In the rows, 128 means zero.
Rotation paths and how fast each direction turns (degrees a step)
Each turn is a multiple of 5 degrees from 10 to 175, or 0.
Each row of a path follows its step; steps can be skipped.

step 0: [126 120 134 124 115 129 128 129 131 132 126 123 130 131 129 128 126 124
 142 129 132 131 128 118 123 128 125 127 125 124 119 125 123 130 133 132
 139 135 135 132 133 141 127 123 124 143 129 130 131 125 132 126 124 129
 127 131 120 138 127 125 134 122 127 125 131 125]
step 1: [125 124 135 117 133 136 133 132 129 138 131 126 140 123 136 121 124 125
 133 125 129 133 123 123 130 131 120 129 126 119 137 128 119 122 137 130
 119 122 134 123 135 132 126 125 127 133 127 138 129 128 132 128 130 130
 126 133 133 127 124 127 125 132 120 127 121 123]
step 2: [128 132 136 119 127 136 127 126 138 122 128 122 135 126 127 126 128 129
 135 130 129 136 131 122 116 123 122 139 124 134 117 129 127 128 131 116
 132 133 129 127 138 133 122 129 124 128 133 128 122 123 130 126 126 121
 126 139 126 131 130 122 121 132 125 126 132 119]
step 6: [134 128 132 123 123 130 126 129 133 140 123 134 136 132 134 130 132 125
 133 136 129 131 128 117 125 123 128 132 133 132 115 127 119 133 124 124
 134 129 130 142 130 133 122 126 125 133 130 136 127 131 125 120 122 128
 135 127 119 130 133 126 131 134 131 125 134 117]
step 7: [123 117 133 121 130 123 132 136 134 129 131 135 139 127 128 122 122 121
 133 132 128 142 122 124 134 124 127 126 123 119 128 127 121 124 134 133
 128 121 144 131 131 126 127 124 123 136 125 129 128 124 131 126 131 131
 138 131 120 127 123 124 132 124 130 129 124 129]
step 10: [133 119 126 120 135 138 130 130 127 137 129 134 132 123 126 132 127 135
 125 129 128 134 122 131 126 128 122 132 128 122 120 126 117 131 132 119
 129 123 131 134 131 133 124 131 130 133 135 140 134 125 127 121 129 131
 127 132 122 117 134 121 138 126 127 133 124 120]
step 11: [129 123 126 128 130 133 133 129 135 131 132 130 140 126 127 126 132 129
 126 120 121 152 124 132 126 121 126 130 117 128 121 127 130 128 137 121
 134 126 134 119 132 129 138 123 123 127 130 124 123 119 127 129 124 130
 132 128 122 133 129 130 127 128 125 133 132 129]
step 12: [133 134 131 131 128 129 129 130 119 140 132 139 135 130 138 119 134 129
 121 125 126 131 117 125 127 123 128 128 133 126 119 133 115 128 126 120
 125 132 124 133 138 134 127 132 129 127 138 130 131 128 128 123 127 132
 130 131 120 132 130 131 128 130 127 131 138 120]
step 14: [128 133 125 128 133 130 126 137 123 138 137 137 139 128 128 125 121 129
 123 129 124 134 122 131 134 122 119 135 126 126 115 130 125 130 130 136
 121 129 135 125 130 128 125 130 123 136 126 131 129 122 128 129 131 120
 134 132 122 117 128 122 133 136 126 135 136 127]
step 15: [133 131 127 127 121 135 132 134 130 128 125 141 133 129 133 132 129 129
 130 129 134 136 127 125 125 114 128 127 125 133 117 140 122 131 128 132
 131 123 132 128 128 122 135 122 123 127 133 131 115 131 125 124 122 126
 126 134 121 140 121 126 126 128 122 131 132 131]
Directions:
[128 127 129 129 128 128 127 128 129 127 129 129 129 127 127 128 127 128
 127 128 127 128 130 127 129 129 125 127 129 125 130 128 126 128 128 128
 129 127 128 127 125 127 129 125 130 129 126 130 129 125 128 125 128 128
 127 129 127 125 129 130 128 126 127 126 128 128] : 115
[129 127 126 129 127 131 129 126 126 130 127 127 126 127 127 129 129 130
 127 127 130 129 128 130 127 127 128 125 128 127 127 128 128 127 130 126
 129 129 128 127 128 127 127 126 126 127 129 128 126 129 127 127 126 129
 127 126 129 125 130 127 130 127 129 126 128 130] : 60

step 0: [123 134 128 128 123 121 122 132 134 125 135 130 132 128 138 139 136 130
 130 129 125 132 129 113 133 129 138 127 117 134 123 123 127 125 126 137
 123 130 124 132 142 138 137 124 132 130 133 127 125 134 117 127 123 122
 127 127 129 116 119 126 122 128 128 124 126 127]
step 1: [131 129 123 129 123 136 128 140 129 118 128 136 133 116 131 123 124 129
 126 139 144 126 129 133 130 128 130 129 139 132 130 132 127 123 138 130
 129 134 126 128 135 123 125 135 132 126 134 126 124 142 135 124 127 130
 129 136 119 123 123 133 126 122 126 122 121 136]
step 2: [125 119 122 131 134 138 125 128 131 126 131 131 130 128 133 117 125 133
 128 128 129 129 119 116 123 116 126 127 126 132 122 119 124 133 131 125
 121 130 130 139 132 128 126 130 128 125 135 138 137 130 117 130 133 123
 126 135 117 125 138 121 126 140 121 129 127 118]
step 3: [123 140 128 137 130 126 130 134 143 122 132 125 129 131 126 127 136 131
 130 128 133 135 127 121 140 128 133 132 120 129 116 129 123 134 132 126
 135 128 124 128 128 137 137 127 136 121 132 133 134 130 127 132 122 141
 135 134 123 134 123 135 132 121 122 127 133 135]
step 6: [117 133 129 125 125 128 126 133 133 128 128 121 133 134 126 133 122 130
 126 138 131 128 136 119 133 135 122 137 120 127 127 124 126 132 124 125
 131 122 131 143 133 129 118 127 137 118 131 128 136 138 118 124 129 132
 134 130 125 121 125 121 134 117 123 134 131 122]
step 8: [121 137 123 131 127 123 119 130 128 132 136 129 136 126 139 128 127 128
 130 132 123 128 127 129 126 118 142 121 122 127 121 127 127 131 131 122
 125 129 123 140 138 125 123 127 128 132 131 130 112 136 119 123 128 133
 133 121 119 119 126 128 121 138 132 132 125 128]
step 9: [122 139 137 122 130 127 126 135 134 120 124 133 126 116 131 130 131 131
 121 137 137 126 126 123 140 136 130 137 134 145 126 129 131 130 126 127
 127 130 126 133 134 125 124 125 131 123 145 128 135 134 131 118 130 124
 124 134 125 128 125 126 125 132 123 126 131 132]
step 10: [125 122 115 130 133 131 138 127 130 126 124 129 140 130 134 129 119 139
 134 127 132 131 126 128 121 125 131 133 139 128 125 110 127 127 133 120
 122 125 121 137 130 121 132 132 136 126 129 133 131 131 123 135 124 125
 127 141 117 123 125 131 134 127 128 125 129 127]
step 11: [128 135 133 128 118 129 122 134 131 123 130 125 123 131 140 124 132 131
 126 122 129 129 131 124 132 108 130 125 122 139 120 124 126 125 128 124
 130 131 125 133 134 137 142 128 127 129 135 130 125 131 125 130 120 141
 136 131 121 133 136 125 131 131 124 126 134 127]
step 13: [125 123 130 139 125 138 128 139 123 123 134 133 135 118 126 120 109 128
 125 130 137 126 127 129 131 121 128 125 127 139 127 125 130 123 128 129
 125 130 129 131 124 123 125 122 126 125 134 132 127 134 122 135 131 126
 125 133 116 131 126 137 135 118 127 119 123 119]
Directions:
[126 126 129 127 127 130 129 127 129 129 128 128 129 128 127 130 127 126
 130 130 131 127 126 129 128 128 130 130 128 128 128 127 128 130 130 128
 128 128 127 127 127 129 131 128 129 129 129 127 129 129 129 125 129 129
 129 126 131 129 125 126 128 127 128 127 129 127] : 125

step 2: [120 125 132 122 126 123 134 131 126 128 125 131 124 127 127 132 129 121
 127 140 137 130 122 121 124 127 134 129 130 117 132 127 135 126 125 137
 131 143 128 137 142 136 126 129 136 133 124 132 133 131 125 129 131 134
 122 127 136 128 134 130 118 125 127 129 123 126]
step 5: [126 125 125 128 124 134 131 125 118 123 123 123 137 131 128 130 134 131
 139 127 132 123 122 130 128 118 120 139 138 126 133 129 127 120 137 124
 130 117 131 123 128 137 140 132 121 134 140 125 125 128 128 129 128 137
 122 129 126 128 130 125 123 128 126 130 127 129]
step 6: [126 139 132 122 135 129 118 128 124 134 133 121 122 126 127 128 131 125
 126 129 139 130 140 134 119 122 127 131 127 136 130 134 127 128 129 127
 126 136 129 136 136 128 125 117 127 126 129 127 114 130 129 129 125 125
 131 119 133 130 132 124 140 123 131 127 126 121]
step 7: [138 127 123 135 134 137 134 133 131 131 124 146 123 138 132 128 128 130
 136 128 122 121 137 130 126 138 129 114 126 135 130 122 126 129 124 125
 126 127 131 124 130 131 128 131 135 124 135 122 131 131 128 127 126 128
 129 135 134 134 130 128 127 130 121 125 131 123]
step 8: [130 121 123 131 125 124 128 127 127 128 126 128 139 126 130 131 129 132
 124 131 122 127 118 132 123 124 133 130 128 131 120 130 118 124 122 123
 134 130 128 145 119 128 125 138 135 122 124 132 126 133 127 134 127 129
 135 119 127 124 123 123 121 134 140 127 131 134]
step 10: [125 127 123 120 129 116 124 118 118 117 130 133 118 128 116 134 129 127
 125 124 130 121 136 130 131 132 130 120 121 123 126 134 134 133 130 136
 132 124 132 132 133 130 123 121 124 127 120 122 132 120 133 125 130 132
 128 124 130 130 131 124 121 130 122 132 129 135]
step 11: [127 132 123 127 119 126 137 141 135 126 138 134 119 127 131 126 130 125
 129 134 127 135 123 128 137 120 128 123 130 128 127 134 130 126 130 126
 119 132 123 128 123 129 128 134 128 140 127 131 126 125 117 127 115 137
 129 133 130 119 133 131 126 135 126 128 125 120]
step 12: [130 127 139 136 130 133 124 129 129 126 127 125 137 131 127 129 118 126
 119 126 129 125 129 127 135 131 124 135 119 120 135 130 122 138 116 129
 123 124 122 126 130 122 122 136 131 139 125 132 129 131 133 131 127 125
 131 120 128 129 118 128 141 123 126 133 130 129]
step 13: [129 124 126 131 130 125 133 134 123 136 125 129 133 121 123 127 134 127
 128 125 122 127 124 138 125 136 136 140 131 127 128 122 140 120 140 126
 126 123 126 122 134 123 129 126 128 127 124 131 126 126 131 131 139 126
 120 134 128 131 119 133 118 130 117 133 126 121]
step 15: [134 129 144 132 128 131 124 126 121 137 136 132 122 132 123 135 136 120
 129 134 126 132 133 124 125 128 126 122 133 134 129 119 130 131 126 127
 136 133 113 119 122 131 127 125 130 126 130 126 127 126 128 129 124 126
 124 131 123 126 136 130 140 132 128 118 124 129]
Directions:
[127 129 127 127 129 128 126 127 129 128 129 130 128 128 126 127 127 129
 128 127 126 130 130 128 128 130 128 129 127 130 127 128 131 127 127 127
 128 127 129 126 128 129 126 125 130 127 130 129 127 127 131 127 130 128
 129 127 129 127 125 130 129 127 125 129 129 128] : 115
[128 129 128 129 129 128 130 128 129 131 129 126 127 128 131 127 126 127
 127 128 127 128 127 126 129 127 128 127 128 125 128 129 128 128 130 126
 127 127 129 129 130 127 129 126 130 126 127 126 128 128 127 127 128 129
 130 129 129 126 128 126 132 126 127 128 129 129] : 140

step 1: [134 134 119 134 133 124 119 140 132 129 128 124 133 124 133 127 128 129
 127 134 125 130 124 128 132 127 128 124 124 123 126 137 135 124 126 128
 131 136 132 124 129 129 130 133 124 135 121 120 126 126 132 127 124 135
 128 124 133 124 137 129 128 133 122 120 134 123]
step 2: [123 131 112 127 125 125 121 126 126 126 127 131 133 136 128 132 123 134
 120 124 125 121 124 126 134 127 127 128 132 125 129 133 130 125 133 128
 136 130 129 121 127 121 122 133 134 135 125 118 122 126 131 128 134 135
 130 127 134 128 124 132 125 134 121 132 129 125]
step 3: [136 137 121 136 125 128 127 133 128 128 134 126 124 129 127 129 128 130
 125 116 126 127 127 129 139 121 127 130 135 125 123 134 137 136 119 138
 131 132 125 126 129 123 126 134 128 131 127 125 126 123 127 136 135 128
 133 118 125 132 130 132 130 130 131 137 127 126]
step 4: [131 130 116 135 134 131 127 131 128 122 127 124 121 123 133 124 128 131
 136 128 125 125 124 128 131 127 126 132 123 128 128 133 127 136 131 133
 128 131 130 128 125 129 127 136 123 142 125 114 126 128 129 130 129 137
 130 120 132 127 127 118 133 119 133 133 131 128]
step 5: [126 128 121 136 131 126 130 129 131 126 131 130 124 133 136 143 128 132
 129 130 129 124 124 131 135 129 128 125 126 133 128 126 121 126 130 128
 135 131 134 118 126 123 124 136 117 137 130 121 123 130 124 130 123 130
 136 123 124 127 125 130 120 131 128 138 130 128]
step 6: [129 138 127 138 123 124 132 132 120 132 125 127 128 133 141 133 127 125
 134 126 124 128 127 130 129 120 132 129 125 130 124 139 141 131 130 129
 126 137 130 121 130 122 125 127 121 133 127 120 126 124 125 128 124 126
 127 126 124 131 133 135 126 128 125 132 133 125]
step 7: [128 136 123 131 130 136 116 128 127 126 129 129 128 127 142 127 125 130
 124 126 123 133 128 134 135 132 119 133 125 127 132 131 136 130 129 129
 132 134 127 117 125 130 130 130 120 138 122 119 129 125 131 126 130 129
 123 134 136 128 128 127 127 131 126 127 131 121]
step 12: [128 134 113 138 121 131 128 133 127 127 126 132 127 136 136 126 119 138
 129 121 127 131 121 132 129 123 135 130 123 132 129 134 131 128 133 124
 131 134 134 123 125 126 126 136 126 133 131 120 126 132 129 129 131 131
 124 123 130 129 126 135 127 126 132 135 133 126]
step 13: [132 133 119 139 128 130 128 131 126 129 128 121 122 128 137 131 134 128
 123 127 123 123 131 134 138 128 126 137 130 128 118 133 128 130 125 129
 135 130 127 115 125 129 126 130 118 130 131 122 126 125 126 132 136 130
 127 130 130 130 133 126 124 133 125 133 135 126]
step 14: [120 135 129 137 134 124 121 126 124 126 134 119 131 130 135 134 123 126
 130 124 128 124 133 129 131 128 123 131 123 127 131 134 134 129 130 135
 126 129 137 129 125 122 125 131 124 137 119 115 127 123 128 128 131 134
 132 122 127 132 132 122 123 126 126 132 132 122]
Directions:
[127 127 129 128 128 130 129 128 130 126 127 128 128 129 127 130 127 129
 130 130 128 128 127 127 128 130 131 127 129 128 128 129 129 130 128 128
 127 128 126 126 130 127 127 130 126 130 130 130 128 128 126 129 128 130
 125 128 127 130 127 127 128 127 131 128 129 128] : 55
[126 129 131 126 129 130 129 125 127 128 128 127 126 128 130 130 129 126
 128 128 126 130 128 128 129 127 128 127 128 126 129 127 128 130 128 124
 128 129 128 129 130 127 129 127 126 128 127 127 127 129 129 127 126 125
 128 128 129 127 129 128 129 128 128 129 127 127] : 40
[130 129 127 128 131 129 128 130 128 126 129 126 129 126 128 128 130 128
 130 127 128 128 129 131 128 130 127 128 129 127 130 127 127 130 128 127
 126 126 129 128 127 129 129 127 127 129 125 129 130 124 128 128 128 129
 127 129 128 127 128 125 129 127 128 127 128 127] : 110
